In the data rows, the value 128 means zero.
Some points, one per row:
[135 108 141 174 180 174 141 141]
[135 135 148 174 180 174 148 141]
[135 115 141  89  89  76 108  76]
[ 76  76  95 108 135 148 167 174]
[ 82 108  89 121  95  95  89  95]
[ 82 128 121 108  89  76 121 135]
[108 121  95  82 102 141 161 174]
[161 161 161 161 148 135 108 115]
[141 141 108 167 174 180 154 148]
[121 135 121  76  89  89  82 115]
[180 174 180 128 102  89 115 108]
[180 180 180 128 121 108  76 102]
[115 128 135 108  95  89 115 135]
[102 141 102 135 141 154 180 167]
[ 82 102 135 108 115 121 161 167]
[115  82  76 102 108 135 161 174]
[ 82  95  82  89  76  95 128 128]
[167 167 167 148 135 115  89 102]
[128 108 135 108 102  95 128 128]
[161 167 161 154 148 141  76  89]
[ 76  76  82 148 161 174 174 161]
10 more points follow, each with its number after it:
[ 95  76 121 141 154 161 174 174] 0
[128 128  95 115  95  76 121 121] 1
[ 95 102  76  76  82  95 135 148] 2
[148 135 148 174 180 174 148 141] 3
[ 76  76 128  89  82 102 102 128] 4
[ 95 102 121  89  76 121  95 121] 5
[128  95 115 161 174 167 154 148] 6
[ 82 128 102  76  76 108 108 115] 7
[115 115  82  95 121 121  82  76] 8
[174 180 180 135 121  76  82  82] 9
Which three of these numbered points are nearest to each point below, ignoring the 3 directions in which the first points spread most? Their numbers follow each, nearest first.
[115  89  89  76  82 121 121 102] > 8 2 6
[135 141 108 174 180 180 154 148] > 2 1 9
[108 148 135 167 180 180 148 141] > 7 9 3
[ 76 121  76 102 121 141 167 180] > 7 2 9
[ 95  89 108  95  76 108 102 121] > 5 3 4
[108  82 128 115 128 148 174 180] > 0 4 6
[ 89  89 128  89  82 115 135 154] > 4 0 5
[135  82 141 161 167 180 154 154] > 0 6 4
[102 148  82 102  76  82 128 135] > 1 2 9
[154 154 161 161 154 135  76  82] > 3 9 2
[ 89 108 108  95 108  82 135 148] > 9 3 6
[141  89 108  95 102  95 102  76] > 6 3 8
[121  95  95  95  76 121  82  95] > 5 2 8
[128  76 102  82  89  76  95  76] > 6 3 2
[121 128 102  89 108  95 128 128] > 2 9 3
[148 141 148 174 167 167 141 135] > 3 9 6
[108  82  89 128 141 154 174 180] > 6 3 2
[174 174 174 148 135 102 102  89] > 9 3 6
[161 161 167 154 141 128  95  89] > 3 9 6
[128 121 121 154 161 174 161 154] > 3 2 6
[102  76 141 115 115 128 141 154] > 0 4 3
